In the rows, zero is written as 128.
One hidden turn or mirror swaps the rows below in pairs. Which row is each named row swapped with?
dus: [131 148 145 118 125 116 126 103 140 146 105 122 128 147 141 107 105 112]
Kavon: [119 138 106 103 174 120 142 110 126 175 140 137  89 143 137 126 114 121]
ribab: [113 107 119 124 113  94 147 132 154 157 125 109 129 136 120 131 139 137]
Vedip: [143 133 119 101 153  84 129 104 148 158 144 102  95 142 131 129 120 123]
mubib: [109 147 124 101 125 134 138 102 146 181 123 138  92 126 115 102 110 125]
noki: [121 138 106 111 140  85 170 118 150 183 124 128 106 154 144 141 132 142]
kibiv: [ 94 149 144 116 141 118 143 136 132 184 126 142 115 113 118 116 131 116]
rasu: [143 147 120 113 134  99 119 108 135 160 148  93 118 142 133 130 135 111]
gabeg: [105 121 131 116 143 104 141 102 158 159 128 142 101 126 125  92 134 145]
rozad: [100 144 129 111 140 113 164 114 163 190 143 127 122 130 153 133  91 139]
zeka: [122 143 122 150 130 115 166 131 135 167 128 107 129 131 160 134 110 127]
doziz: [133 160 155 117 130 105 135 115 137 166 107 128 115 120 139 115 105 103]
kar: [142 140 123 114 145  95 121 106 141 161 148  93 104 148 133 132 131 116]
zek: [113 112 131 118 143 104 158 137 155 164 119 161 109 123 126 130 102 137]
kat: [128 129 132 126 135 131 123 106 142 137 113 129 124 155 130 103 110 123]
veso: [ 81 130 116 112 142 120 155 113 130 180 117 113 143 141 151 119 119 114]
nebip: [127 133 130 124 126 134 123 105 137 141 114 123 125 153 140 103 114 120]
manam: [112 110 121 125 109  94 140 130 152 160 133 105 142 132 125 133 134 129]
nusuk: [108 131 124  87 143 104 146 111 146 180 116 123 117 143 145 138  83 100]
kal: [127 144 107 107 145  84 170 103 149 183 130 119  95 140 152 130 115 135]
dud: [115 122 125 121 106 103 151 125 158 156 124  97 141 132 144 138 101 121]
nesi: [113 112 122 127 106  95 145 133 155 160 132 104 138 138 127 134 135 131]
fol: [126 121 133 110 155  77 132  99 161 155 133 128  96 131 133 117 109 131]
Dozom: [141 142 123 112 133 102 118 105 139 158 149  90 110 145 135 130 132 112]
pora: [ 90 146 135 112 139 116 163 125 165 190 144 129 117 125 145 139  96 137]
magub: [ 88 140 145 108 148 125 140 136 133 184 134 135 119 115 123 119 124 120]
fevuz: [118 139 116  85 127 124 149 119 144 183 124 121  87 137 122 125  95 103]
bula: [114 132 126  84 138 110 143 116 142 180 117 126 107 143 139 139  84 100]
kab: [116 138 116  84 146 118 146 120 142 183 119 124 105 138 129 137  85  99]
nonek: [115 119 131 116 155  95 132  99 151 146 130 124  93 121 121 100 121 134]
pobov: [129 121 126 119 146  95 166 141 153 167 129 143 103 135 137 143  86 129]
fovud: [115 105 113 121 124  95 151 131 153 158 129 113 132 141 112 126 144 135]
vozab: [ 90 135 150 106 144 122 145 135 159 184 151 136 122 127 132 125 113 133]
Tez: [107 145 123  94 125 137 135 103 149 176 120 129  88 136 117 111 106 115]
Remez: [123 148 116 148 140 116 173 132 133 163 132 103 127 138 152 136 108 130]
Feda: [135 142 117 135 148 111 172 149 137 161 130 112 118 139 141 137  94 122]
lol: [120 122 126 120 151 137 127 125 137 143 122 132 123 160 120 102 117 124]
Luv: [149 139 124 111 149  87 129 109 144 155 149 102 106 143 128 131 129 116]
Bazen: [125 133 131 124 130 125 121 106 135 142 113 120 135 152 135  99 111 123]
fano: [107 132  98 110 142  92 168 122 138 177 126 127 104 140 128 128 148 143]
vatoz: [100 145 117 141 132 118 163 121 129 174 124 101 143 136 155 121 119 119]
fuz: [126 149 121 146 132 110 165 132 125 171 124 101 134 139 152 129 107 123]
pog: [110 128 112 108 165 130 137 119 126 161 143 142  95 146 118 113 126 127]
gigav: [125 159 130 125 128 127 119 111 134 164 142 106 118 142 131 116 141 112]
vizis: [108 111 113 118 127  92 154 132 152 167 131 120 121 136 113 126 148 145]
rodel: [ 92 139 144 109 151 127 142 142 145 185 136 146 122 117 120 123 122 121]

kar is swapped with ribab
noki is swapped with nonek
fano is swapped with fol
nusuk is swapped with kibiv
Feda is swapped with lol

One hidden turn or mirror swaps the rows below in pairs. Which row is each named row swapped with?
bam: [105 137 139 113 125 145 117 129 114 149 127 120 140 135 158 137 120 132
 111 122 151]
zugu: [120 157 121 105 108 117 147 130 118 141 157 138 136 111 124 130 143 128
 104 138 122]
Sosig: [125 107 123  98 147 129 127 134 124 152 141 158 141 135 107 137 130 135
 126 122 122]
rido: [113 126 128 138 134 137 132 114 152 108 131 138 139 144 149 131 139 117
 147 134 133]
lat: [135 117 132 115 151 122 142 132 129 124 137 115 110 127 137 104 105 126
 107 113 164]
Kuzi: [131 130 120 130 134 152 112 115 126 139 138 146 102 146 140 113 155  98
 118 127 126]
roko: [129 123 126 144 127  96 122 116 102 136 141 126 129 143 132 145 141 124
 129 123  96]
tet: [146 107 131 114 148 112 139 143 130 122 126 117 118 136 140 102 115 120
 109 116 156]
Vis: [127 115 151 111 126 129 120 152 118 146 142 119 122 106 132 149 146 123
 120 103 115]
golo: [ 92 113 133 123 126 130 129 133 122 142 130  97 119 100 111 127 121 123
 118 129 116]
disi: [119 134 124 135 152 118 111 102 116 127 115 149 128 106 139 144 130 121
 121 134 150]
Salo: [151 110 122 115 151 120 138 130 130 119 127 120 110 134 135 108 111 119
  99 112 156]
refu: [109 137 109 132 123 143 107 117 140 117 132 143 133 136 148 131 124  96
 130 136 132]
bap: [126 105 139 100 147 127 123 127 121 151 149 159 137 132 110 131 133 139
 126 125 120]
nevi: [129 143 128 122 116 114  97 122 117 139 120 127 136 142 124 125  95 138
 135 111 137]
tusan: [116 140 152 115 120 112 137 113 128 128 136 143 149 111 124 137 115 136
 107 127  99]
Fike: [156 146 123 118  98 128 121 129 137 119 128 125 127 109 129 127 142 141
 109 123 108]
fena: [117 120 139 109 123 127 132 128 113 117 140 107 112  95 106 134 116 128
 119 126 109]
Malon: [125 116 148 125 143 119 143 127 162 118 133 113 129 151 132 124 120 131
 104 129 110]
Loz: [120 125 128 151 131  95 119 119 111 128 143 131 130 142 129 148 145 125
 128 112 103]
nepi: [122 128 113 138 108 138 148 138 138 136 120 134 127 107 141 136 156 144
 128 117 107]
Luro: [130 129 126 153 125  91 110 122 120 133 138 131 131 142 130 141 140 119
 131 113  98]
fopa: [119 118 117 159 101 137 138 136 134 117 138 120 116 134 120 100 147 120
 118 141 130]
pekev: [131 137 128 140 135 104 129 120 138 130 128 127 150 138 133 133 141 107
  88 121 101]
keb: [110 152 132 111 131 120  87 127 112 143 124 145 129 128 125 129 142 120
 132 115 124]
basal: [144 116 136 112  90 117 129 125 110 129 139 108 109 136 128 138 127 135
 109 134 148]
vugi: [122 115 108 154 105 136 144 137 125 126 142 127 118 128 134  92 148 112
 122 135 130]
Fafa: [133 130 148 120 149 112 124 132 116 146 134 134 120 118 118 134 137 101
 133  96 155]
popid: [118 123 114 154 105 132 141 133 127 118 148 118 118 131 129  98 142 116
 117 149 129]
Tibi: [123 130 109 156 106 132 136 130 129 116 142 122 108 122 124  93 147 127
 124 135 136]
Fupu: [136 132 114 130 143 117 115 111 118 124 101 145 114 103 122 138 138 126
 112 141 143]
ronaf: [118 125 113 150 107 138 138 134 127 137 150 116 106 123 121  94 148 118
 119 139 130]
vak: [145 110 130 112 153 119 134 129 132 134 135 117 112 130 141 108 117 114
 103 115 161]
Sidi: [143 117 128 121 145 110 138 129 136 119 120 122 112 136 134 117 109 126
 106 115 164]
lomi: [117 111 142  95 119 143 107 114 122 148 121 142 131 150 117 111 141 114
 119 128 123]
zubel: [124 148 137 126 130 118 128 154 120 157 155 108 123 149 134 112 130 134
 124 112 113]
tevo: [119 111 143  95 140 131 129 131 122 152 149 162 137 137 115 132 132 129
 120 130 126]
nosa: [113 141 106 139 151 123 108 115 121 132 115 136 130 108 133 138 134 131
 130 143 151]
fazip: [114 117 108 151 110 138 141 131 129 125 143 113 115 135 129  95 149 124
 121 143 133]
ruzi: [145 111 121 109 147 118 130 134 136 121 132 121 114 134 133 107 109 112
 109 111 162]
busi: [135 118 143 145 124 126 117 126 130 140 114 150 140 117 145 148 146 147
 133 131 133]
Buviv: [107 118 142 116 125 128 118 137 126 124 139 106 121  98 101 129 129 127
 123 132 101]
vamo: [138 130 147  96 135 124 120 135 138 112 149 113 122 125 133 122 117 109
 109 150 107]
Vumin: [136 128  96 138 114 131 120 142 141 156 143 124 139 120 130 134 127 133
 101 125 154]
Nesag: [152 129 148 114 152 143 118 143 122 123 157 118 115 126 133 118 129 105
 118 126 108]
Lolof: [145 138 127 121 117 125 150 115 132 130 131 169 124 144 134 126 128 140
 130 114 135]
Kudub: [139 120 147 110 145 131 123 143 105 148 109 120 113 129 153 133 124 143
 120 116 131]
zivu: [126 124 155 158 117 116 142 127 131 137 139 134 140 114 104 119 139 132
 138 141 123]

vamo is swapped with refu
Fike is swapped with bam
Fafa is swapped with zivu
lomi is swapped with pekev
Vis is swapped with busi
Fupu is swapped with golo

One hidden turn or mirror swaps the rows below in pairs. Which row is each named row swapped with?
Tobif: [140 123 115  78 106  97 133 146 114 131 122  88 124  83 132 125 114 151
 154]
nibir: [134 141 124  77 111  85 106 163 134 158 128 125 128 115 130 132 126 125
 116]
Mas: [105 153 152  94 111 118 117 121 126 121 114 127 117 125 131 108 114 122
 111]
Daris: [127 104 132  97 115 107 103 133 126 126  90 125 111 113 112 134 100 129
  87]
saku: [109 133 132  96 102 126 110 114 107 122 120 129 107 101 114 104 114 154
 130]
Vuf: [120 105  97 114  94  98 134 128 127 166 109 125 101 109 139 121 102 135
 125]
Kisov: [142 110 131  98 103 110 126 121 113 120  85 113 108  91 134 130  88 137
  95]
gasa: [121 114 112  75 117  92 127 163 126 132 107  89 131 101 113 129 109 148
 150]
luru: [137  99 124 100 106 103 105 136 125 125  84 126 116 109 118 130  95 129
  90]
rige: [125 150 152  83 119  94 122 149 131 125 113 110 134 120 144 126 123 116
  98]
Tuvid: [ 92 121  94  96 121  98 111 138 115 138  89 102 128 122 133  93 102 121
 125]
Guti: [141 122 133  86  99 103 144 125 113 111 111  98 117  78 149 129 106 146
 129]
tota: [128 119 108  77 106  98 129 160 114 129 109  86 126  95 117 124 112 153
 153]
Gud: [132 146 133  78 120  84 115 167 134 143 119 110 128 119 133 136 129 116
 111]
sul: [ 99 137 116 103 108  97 128 114 109 142 128 115 123 116 150  93 131 132
 131]
Budo: [109 153 151  88 110 123 119 114 122 122 109 128 118 114 132 103 111 133
 113]
dez: [139 104 136  93 108 110 110 129 128 124  87 123 112 111 120 131  93 129
  91]
mavo: [114 154 155  86 118 109 121 133 128 122 108 123 123 119 139 113 117 113
  98]
zuka: [112 145 135  90  99 126 112 115 105 117 114 128 108 107 121 101 111 144
 127]
pupu: [114 116 107  72 114  89 117 160 126 131  96  85 133 106 111 128 109 139
 146]
parak: [129 133 104  94  92  95 115 156 127 167 132 128 108  99 128 128 116 146
 140]
giv: [120  95 111 117 104  92 143 130 135 150  96 111 115 121 142 125 106 125
 103]
pumi: [128 142 104  87  96  92 112 157 125 163 133 128 113 101 128 128 123 141
 138]
saz: [111 119 104  77 125  92 105 167 130 138  96  97 137 115 112 119 106 131
 133]
fibep: [129 124 101  97  95  99 115 152 124 167 129 127 108  97 127 121 112 152
 140]
Nelu: [ 91 136 106 101 110  97 122 112 105 140 113 110 127 116 143  90 121 124
 131]
Bire: [110 156 153  88 108 114 118 128 127 116 111 126 121 122 140 108 114 120
 108]
taz: [142 118 130  95  97 105 138 117 108 116  97  99 115  79 146 127  98 143
 114]
rebal: [134 137 114  90 101  92 112 164 126 165 139 130 122 106 135 125 124 138
 124]
gafub: [122 111 124  92 114  82 101 156 132 138 109 128 122 126 104 136 125 133
 102]
Gaten: [140 125 130  86  95  99 140 126 108 119 113  92 120  76 144 129 106 148
 136]
lipu: [140 113 130  93  98 109 137 116 110 118 100 102 111  75 140 124  92 141
 121]
nulas: [124 151 151  79 119  96 124 140 128 117 112 115 130 115 149 125 123 115
  99]
Geda: [114 115  97 111  91 100 127 136 135 170 112 127 101 108 143 115 103 139
 126]
Misud: [116 114 110  91 101  98 111 136 105 127 126 117 119  97 106 112 124 165
 146]
pode: [109 132 115 104 103  85 135 116 108 147 134 112 123 115 149 104 136 136
 131]
pil: [131 144 116  83 110  82 109 165 122 159 134 127 121 105 130 133 126 132
 122]
vekig: [105 122 105  78 126  91 102 165 131 142  93 101 133 121 109 118 108 128
 130]
kofe: [ 89 123 102  94 124  99 114 135 118 142  96 110 130 131 130  93 109 118
 124]
tesib: [141 103 126 102 101 109 124 116 109 118  96 107 110  86 134 127  86 136
 107]
Givel: [119  97 114 104 117  76 141 134 123 135  96  89 129 125 138 126 119 123
 108]
pem: [ 91 120  95  91 122  97 109 142 126 145  89 103 128 123 132  96 103 124
 124]
lete: [115 112 104 112  93  98 131 130 139 169 113 129 102 114 143 117 103 133
 126]
reb: [116 155 156  86 115 108 125 128 130 122 108 118 128 119 144 115 120 120
 101]
zem: [143 106 129  95  95 107 128 119 115 114  95 107 111  83 141 127  88 137
 113]
lal: [105 143 132  94  96 123 110 115 115 121 115 133 112 110 118  99 116 147
 136]
Sidis: [121  91 112 108 111  83 139 131 129 138  89  97 118 120 142 131 110 122
 103]
des: [121 114 102  75 123  93 114 170 132 135  98  94 138 111 113 123 108 137
 136]
lomir: [141 125 128  90  96 104 141 127 109 122 117  94 113  73 147 128 102 143
 133]
dor: [121 149 151  79 124  99 122 146 134 123 112 107 132 120 143 123 118 109
 102]

des is swapped with pumi
saku is swapped with Daris
Bire is swapped with zem
tesib is swapped with Mas
gafub is swapped with Misud

